In the rows, 128 means zero.
Turns, then the turns between two rows, first turn first; the first pair answered:
B:
[113 138 140 129 131 131 134 113 120 131 140 143 132 112 118 130 135 139
 120 139 117 131 136 123 128 109 129 112]  ->  [134 117 138 137 140 134 123 120 121 125 123 128 137 146 127 136 137 111
 127 110 139 120 111 126 128 113 142 132]
[113  96 135 130  99 122 117 122 132 137 130 156 133 132 139 128  93 125
 149 105 122 131 118 133 126 112 112 123]  ->  [117 108 122 129  99 125  99 122 137 130 127 127 121 134 147 134 108 125
 163 116 128 130 120 153 132 124 105 108]
[145 153 142 128 127 174 127 114 117 161 139 113 130 116 125 136 141 106
 115 114 126 144 137 121 119 110 102 114]  ->  [150 140 146 129 128 171 130 113 115 163 137 123 136 122 123 136 136 100
 111 104 127 142 129 115 116 104 107 127]
P:
[133  95 135 141 137 112 138 138 131 138 133 164 145 149 127 119 104 130
 112 106 113 125 118 113 119 134 133 169]  ->  [129 103 140 133 143 119 146 120 123 141 134 170 145 132 114 123 105 133
 102 115 114 120 117 102 125 108 135 153]
[127 128  97 115 131 133 125  95 150 113 102 103 106 117 128 134 134 123
 116 131 115 130 143 141 148 112 121 102]  ->  [125 128  94 117 123 125 123 107 156 112 105 102 104 124 137 130 130 123
 125 131 111 136 148 152 144 135 114 110]
[135 139 117 115 124 145 131 127 128 133 100  81 128 123 155 145 136 136
 149 114 143 116 117 129 140 118 136 108]  ->  [128 148 117 111 121 145 136 123 128 136 108  84 124 109 150 144 137 148
 146 128 136 120 127 130 141 116 130  99]
Z:
[147 120 126 136 123 133 126 133 142 128 124 132 137 114 110 117 144 143
 149 138 101 142 150 131 122 157 113 100]  ->  [149 123 130 131 132 143 132 117 133 130 122 134 141 103  97 122 148 143
 138 138 105 135 145 116 127 133 121  89]
[124 141 117 122 138 115 134 141 147 170 151 125 125 115 132 131 131 101
 132 100 110 123 150 140 113 120 128 136]  ->  [124 145 115 120 139 117 132 140 147 170 148 122 123 110 133 133 134 105
 135 104 111 124 153 142 115 119 125 129]
[113 144 137 114 121 139 128 117 123 126 142 120 116 113 126 131 132 122
 127 141 118 130 132 133 132 111 134  89]  ->  [118 125 149 117 125 135 138 118 115 132 139 142 129 122 118 129 120 113
 115 121 116 124 119 114 124  97 149 109]
[147 101 118 135 146 119 140 103 115 131 156 135 132 130 118 144 143 128
 104  94 147 148  88 101 154 101 142 131]  ->  [145  93 115 147 133 101 134 131 130 123 161 139 132 154 140 134 131 126
 120  84 140 161  97 119 140 142 136 157]
C:
[137 156 132 133 121 124 113 126 128 127 111 106  94 131 148 124 136 145
 152 135 104 142 117 158 122 146 102 113]  ->  [145 152 138 127 141 140 119 101 111 131 101 105 100 121 129 134 145 135
 136 125 117 125  98 136 133 102 120 102]
[105 127 139 132 118 122 139 122 121 123 150 161 137 134 165 126 133 158
 123 176 137 109 137 107 114 132 120 136]  ->  [108 127 140 129 125 128 139 112 117 121 147 158 136 131 158 131 136 157
 117 175 144 105 130 100 120 116 126 131]
[119 134 132 122 126 135 137 112 123 133 134 132 124 100 114 129 139 137
 116 137 124 119 134 123 137 104 128 106]  ->  [128 109 138 133 129 129 140 125 121 133 126 147 139 130 119 126 124 119
 113 108 128 113 116 114 128 110 142 139]
[122 125 141 119 139 139 141 118 117 133 129 139 136 118 114 127 121 128
 104 120 124 121 118 111 131 105 137 129]  ->  [120 115 141 127 129 124 141 139 128 130 133 147 139 141 129 118 110 125
 114 112 115 130 125 123 119 139 130 152]
Then:
(two turns a pair)
[125 139 137 147 125 111 138 127 127 126 143 137 142 113 120 102  96 148
 122 150 100 138 153 139 156 154 129 128]  ->  [152 117 134 149 149 128 124 114 114 124 115 112 148 141 118 120 107 108
 123 114 139 116 110 128 167 124 161 136] : C, B
[116 147 145 159  88 110 163 136 133 121 151 158 154 109 138 107  81 172
 122 145 113 140 153 121 110 144 116 127]  ->  [120 145 135 164  82 107 145 150 141 113 147 139 151 129 152 108  86 162
 139 139 120 143 150 141 109 171 113 137] : C, P
[134 138 131 112 157 100 124 117 121 121 107 122 107 115 134 118 139 133
 130 132 129 131 169 148 125 148 119 121]  ->  [134 125 136 118 153  91 131 127 119 123 106 141 116 126 137 112 125 128
 127 121 124 132 166 141 116 155 122 141] : B, Z
[136 119 118 132 118 131 120 133 126 134 125 136 140 157 141 139 122 121
 132 112 142 135 118 130 133 137 137 143]  ->  [139 124 114 126 120 136 114 129 127 132 124 123 134 153 141 144 132 120
 135 118 148 133 116 135 140 134 135 133] : C, P
[124 117 105 120  96 134 149 165 118  92 115 121 144 139 171 138 120 106
  94 108 145 137 166 129 108 172 125 151]  ->  [115 117 118 114 101 135 172 149 105 102 123 153 151 113 151 136 112 120
  69 114 131 135 170 103 107 138 130 143] : Z, B
[125 134  91 145 133 129  83 149 148 111 132  54  78 138 148 145 167 123
 154 136 129 137 139 141 137 179 100 106]  ->  [138  88 129 141 168 144 124 109 109 132 117 114 119 130 103 154 146  99
  92  87 141 101  92  62 139  74 156 128] : Z, Z
[116 138 133 122 127 134 135 117 126 128 131 147 129 111 115 126 124 137
 117 137 124 123 141 110 124 106 130 115]  ->  [133 135 117 127 130 137 108 130 136 115 119 107 121 143 136 133 136 116
 144 124 147 120 124 136 130 132 131 121] : C, B
[135  94 140 147 118 117 127 155 137 118 117 157 135 165 147 109  99 102
 118 112 116 134 119 137 118 164 132 155]  ->  [125 105 138 146 111 113 128 158 141 116 126 157 128 155 150 106 100 115
 123 126 104 142 134 143 118 176 121 146] : P, C
[133 122 117 134 129 126 121 133 131 119 121  94 112 138 135 126 151 120
 147 123 136 131 127 145 138 139 123 114]  ->  [118 125 135 128 131 125 150 115 117 132 133 135 123 106 111 121 137 139
 117 135 115 130 139 115 136 103 126 106] : P, B
[122 117 144 117 124 126 133 135 129 134 117 168 132 149 127 107 122 118
 128 137 128 138 117 146 124 124 119 141]  ->  [131 116 137 119 129 134 122 136 130 129 110 148 129 160 134 112 129 107
 138 132 142 133 108 153 128 124 123 139] : Z, P
[131 118 108 129 143 112 116 132 117 135  93  90 126 139 133 134 131 124
 146 121 155 138 146 146 136 134 138 129]  ->  [118 114 128 126 145 107 146 118 103 149 105 140 140 112 110 127 114 144
 113 126 130 139 158 115 129 102 142 129] : B, C
[134 143 119 125 149 148 112 119 111 127 122  78 120 119 126 137 153 122
 143 133 151 111 121 135 153 115 134 111]  ->  [118 120 150 130 141 129 153 121 103 144 137 155 148 110 111 120 116 133
 108 121 119 114 127  97 134 100 142 144] : P, B
[126 140  99 109 133 163 119 102 115 125 128  97 112 129 139 132 158 129
 136 137 121 109 140 153 137 135 128 115]  ->  [138 107 107 118 138 157 126 112 112 125 120 117 129 157 143 130 143 104
 128 100 130 101 116 137 129 131 148 152] : C, Z
[127 112 179 150 112 108 150 143 122 127 146 193 141 133 120  96 108 153
 130 127  95 128 121 126 107 154 133 154]  ->  [137 101 184 144 129 121 152 122 107 131 133 190 148 129 106 106 112 138
 116 114 111 108  98 106 114 114 152 147] : P, P
[123 114 158 138 128 131 131 109 109 114 129 134 128 141 112 128 134 124
 126 108 130 105 104 103 135 116 152 128]  ->  [105 131 150 140 108 112 132 130 128 111 146 140 119 134 125 115 129 150
 143 132 105 128 136 128 124 162 125 127] : P, P
[145 119 119 136 122 138 119 132 125 152 132 116 124 126 137 163 137 128
 134 113 140 129 119 130 133 138 141 138]  ->  [142 129 116 132 122 140 119 127 123 151 134 111 120 116 134 166 141 134
 135 123 140 129 126 131 138 134 137 126] : C, Z
[136 132 105 141 121 114 111 133 135 129 123 122 129 155 137 136 135 113
 147 119 138 122 115 141 122 148 133 142]  ->  [135 147 103 133 129 127 110 112 128 129 121 106 123 133 126 143 151 118
 142 134 145 117 114 137 134 122 132 113] : Z, P
[122 128 128 137 135 125 137 145 132 140 132 136 149 139 120 132 122 116
 112 125 114 128 114 138 130 123 135 147]  ->  [122 131 123 138 131 123 134 152 137 137 133 130 145 141 126 131 123 119
 119 128 113 131 118 145 129 137 130 148] : C, B
[129 134 138 143  96 114 103 112 148 113 114 103  98 147 131 114 131 116
 138 123 153 115 103 164 127 139 156  93]  ->  [114 127 163 139  96 109 137  97 135 127 129 162 115 119 108 107 109 134
 102 127 125 115 114 125 119 105 161 100] : B, C
[116 117 121 117 122 152 121 114 121 119 114 151 110 113 114 129 145 117
 161 132 115 140 111 141  90 158 104 113]  ->  [121 114 117 116 129 158 118 109 117 118 108 141 111 119 113 133 150 110
 161 124 125 132 102 136  95 148 110 111] : P, Z
[141 110 128 140 138 128 117 137 130 129 119 115 134 152 126 131 133 106
 138 109 140 114 114 128 126 128 139 144]  ->  [136 127 127 131 145 141 117 119 123 131 118 105 128 132 115 138 145 114
 133 123 142 110 115 123 135 103 137 117] : Z, P
[129 145 122 109 131 149 118 120 122 117 130 116 128 109 117 114 143 135
 150 162 130 125 139 137 143 111  87 111]  ->  [138 138 124 106 140 156 121 112 116 116 121 114 134 114 112 119 146 126
 144 149 141 116 125 126 146  91 100 113] : C, B
[137 141 130 104 132 148 150  93 113 138 125 121 122 108 103 123 135 144
 120 138 130 124 126 113 144  84 127  97]  ->  [131 124 143 109 125 133 166 103 112 142 132 159 133 116 104 112 112 147
 108 127 116 130 129  99 130  93 130 123] : C, P
[113 121 160 117 103 139 170 112 135 128 136 159 121  86 134 112 114 157
  97 130 125 127 137  96 116 125 108 139]  ->  [114 114 155 126  94 128 163 131 145 122 136 158 122 107 147 106 108 151
 107 123 123 135 139 111 107 156 104 157] : C, Z
[126 115 130 141 127 123 118 133 134 135 129 147 132 137 132 124 113 130
 123 128 118 130 120 109 114 137 128 142]  ->  [132 130 115 137 131 135 102 126 135 130 126 110 118 136 136 135 134 128
 135 138 133 128 119 126 125 136 124 118] : P, B
[133 106 135 126 139 123 137 144 119 134 119 130 133 158 138 129 116 115
 122  99 128 129 107 116 116 149 139 162]  ->  [129 143 127 108 151 147 128 110 110 135 118  94 114 116 119 144 150 131
 120 134 136 124 113 117 142 112 132 101] : B, C
[126 129 121 132 137 138 125 127 121 120 128 115 136 138 118 119 145 137
 115 123 139 131 118 122 136 103 127 106]  ->  [126 125 122 131 136 138 127 127 120 121 129 120 138 142 119 119 143 134
 113 120 140 130 116 118 135 101 128 109] : B, B
[118 125 132 126 132 122 127 136 138 131 127 144 129 129 129 125 122 139
 131 134 117 138 131 133 128 145 125 131]  ->  [118 132 134 120 139 130 130 122 131 134 125 138 128 116 120 130 129 142
 123 139 120 132 129 125 136 123 127 117] : Z, Z
[116 124 149 113 140 150 145  95 108 142 129 149 129  94 105 134 124 133
  94 146 131 118 124  95 140  73 133  94]  ->  [133  81 145 140 124 122 130 148 131 133 118 157 139 170 145 119 100  98
 121  92 139 125 105 119 117 146 141 171] : P, B
[133 133 122 123 138 137 124 129 121 126 123 115 140 128 116 132 136 130
 123 130 134 127 111 121 139 107 132 121]  ->  [126 143 119 124 126 127 122 140 129 122 131 113 133 122 124 126 136 144
 132 146 123 140 130 136 135 133 116 117] : C, B
[130 125 137 134 113 118 138 100 138 114 138 163 138 116 131 153 108 168
 115 149 102 131 160 143 144 118 126 119]  ->  [131 120 136 140 108 111 135 112 143 110 137 167 141 129 139 149 101 164
 121 141 101 134 161 148 136 137 125 135] : C, P
[100 142 113 122 121 123 114 122 131 157 126 107 102 124 120 126 144 136
 136 147 134 126 138 145 127 122 102 102]  ->  [ 96 118 133 128 120 110 138 127 127 167 131 159 123 129 112 116 117 136
 112 128 116 125 134 118 113 114 114 134] : B, P
